[[-57.2   1.0  12.1   2.8  41.2 -29.0  13.6 -40.2  11.5]
 [  4.8 -33.9  23.8  26.7  13.3  10.9 -12.2  -0.6  18.4]
 [ -8.1  15.5 -41.7 -29.9   6.1 -25.9  43.4  22.9  -5.7]
 [ 25.8  14.8 -14.3 -17.2 -28.6   9.4   6.4  15.7 -10.8]
 [ 29.4  20.0 -17.1 -15.7 -30.9  10.8  -5.8  20.8 -18.9]
 [-22.3   2.5 -12.0 -12.8  16.5 -15.3  22.0  -5.2   4.7]
 [-15.7  -2.3  21.8   6.6  11.1   3.4 -20.1 -23.5   1.2]
 [-17.4   0.4  26.8  18.6   3.6  11.0 -31.4 -33.7   2.0]
 [  4.2  38.0 -31.1 -30.2 -19.6 -11.3  13.8  11.1 -23.4]
 [-14.4  13.5   0.4  -8.6  -1.2  -0.4  -2.5 -17.7  -4.1]]
->
[[-57.2  12.1  41.2  13.6  11.5]
 [  4.8  23.8  13.3 -12.2  18.4]
 [ -8.1 -41.7   6.1  43.4  -5.7]
 [ 25.8 -14.3 -28.6   6.4 -10.8]
 [ 29.4 -17.1 -30.9  -5.8 -18.9]
 [-22.3 -12.0  16.5  22.0   4.7]
 [-15.7  21.8  11.1 -20.1   1.2]
 [-17.4  26.8   3.6 -31.4   2.0]
 [  4.2 -31.1 -19.6  13.8 -23.4]
 [-14.4   0.4  -1.2  -2.5  -4.1]]

[[-42.7  48.2 -43.0  36.4  36.1]
 [ 31.2  38.6  42.5 -36.0 -32.5]
 [-22.0   9.8  43.7 -50.8  31.2]
 [-48.2  -8.8 -12.2 -52.3  48.6]]
->
[[-42.7 -43.0  36.1]
 [ 31.2  42.5 -32.5]
 [-22.0  43.7  31.2]
 [-48.2 -12.2  48.6]]

[[  3.7   0.5  18.7   8.1]
 [-30.9  11.4  28.5  21.4]
 [ 14.5   2.3 -26.0  17.8]
 [ -9.3 -10.3  -5.0  40.9]
 [ 15.5  -6.4  39.2 -22.0]
 [ 31.9 -31.9  -6.7 -24.3]
 [ -6.0   5.9  12.1 -36.3]
 [  1.9 -10.1   2.3  -1.0]
 [-14.3  49.8   1.9   5.7]
 [  4.1   6.8 -49.0   7.6]
 [  2.5  14.2  14.1 -25.2]
 [ -8.3   5.2 -16.2  -7.8]]
->
[[  3.7  18.7]
 [-30.9  28.5]
 [ 14.5 -26.0]
 [ -9.3  -5.0]
 [ 15.5  39.2]
 [ 31.9  -6.7]
 [ -6.0  12.1]
 [  1.9   2.3]
 [-14.3   1.9]
 [  4.1 -49.0]
 [  2.5  14.1]
 [ -8.3 -16.2]]

[[ -1.6   4.5   1.8  -1.5  -1.5   3.3   6.3  -2.3   4.2  -5.7 -10.0  -8.6
   -2.1   2.2]
 [  7.5  -9.7  -3.5   0.2   3.1  -7.8 -13.9   4.0  -7.5  20.6  11.0  10.2
    3.8   2.3]
 [  4.2   0.0   0.0  -2.2   0.7   0.4  -5.3  -2.4   0.6   6.5  -7.6  -6.3
   -1.9   2.9]
 [-11.3  10.9   3.3   3.5  -1.9  11.5   6.8  -7.0   5.8 -33.8   0.3  -1.8
   -6.5 -15.9]
 [  9.4  -0.8   0.2  -6.3   0.1  -2.1  -2.5  -1.5   2.4  20.0 -20.8 -16.4
   -0.9  15.1]
 [-14.0   7.7   4.4  -0.8  -8.4  -1.4  49.2  10.4   9.7 -15.2 -11.2  -8.2
    8.4  17.9]]
->
[[ -1.6   1.8  -1.5   6.3   4.2 -10.0  -2.1]
 [  7.5  -3.5   3.1 -13.9  -7.5  11.0   3.8]
 [  4.2   0.0   0.7  -5.3   0.6  -7.6  -1.9]
 [-11.3   3.3  -1.9   6.8   5.8   0.3  -6.5]
 [  9.4   0.2   0.1  -2.5   2.4 -20.8  -0.9]
 [-14.0   4.4  -8.4  49.2   9.7 -11.2   8.4]]

[[ 37.9  11.6  11.9  16.6 -14.2]
 [-45.2 -26.6 -14.2  33.0  -4.8]
 [-26.3  11.9  34.0 -49.1  12.9]
 [-38.2 -18.5  38.5 -32.4 -34.7]
 [ -6.2  53.3 -23.4  -3.8   1.9]
 [ 42.5 -44.6  47.2  23.0 -28.2]
 [ 41.4  29.9 -27.1 -51.0   7.7]
 [ 35.8   4.5  -5.3   8.9  49.0]]
->
[[ 37.9  11.9 -14.2]
 [-45.2 -14.2  -4.8]
 [-26.3  34.0  12.9]
 [-38.2  38.5 -34.7]
 [ -6.2 -23.4   1.9]
 [ 42.5  47.2 -28.2]
 [ 41.4 -27.1   7.7]
 [ 35.8  -5.3  49.0]]

[[ -1.0   0.0   1.5   1.7  -1.4   1.7  -0.8   0.6   0.5   0.2   0.2  -1.4]
 [  2.6  -2.5  -5.6  -0.4   6.6   4.9   2.1   2.4   4.5   0.3   1.6   5.4]
 [ -4.8   1.1   4.4  -1.2  -3.0  -4.8  -2.5  -1.8  -2.9   2.0  -1.3  -5.0]
 [  8.5  -3.9 -22.6   7.3 -25.7  17.2  57.2   2.9 -10.9  39.2  -4.1 -14.2]
 [  1.6   1.4  -4.7   0.6   5.0   1.1   2.4   0.5   0.3  -2.8  -1.5   3.7]
 [-19.7  46.7 -26.5  10.7   4.4  -8.0   3.2   5.8  35.9 -19.4  35.6 -34.9]]
->
[[ -1.0   1.5  -1.4  -0.8   0.5   0.2]
 [  2.6  -5.6   6.6   2.1   4.5   1.6]
 [ -4.8   4.4  -3.0  -2.5  -2.9  -1.3]
 [  8.5 -22.6 -25.7  57.2 -10.9  -4.1]
 [  1.6  -4.7   5.0   2.4   0.3  -1.5]
 [-19.7 -26.5   4.4   3.2  35.9  35.6]]
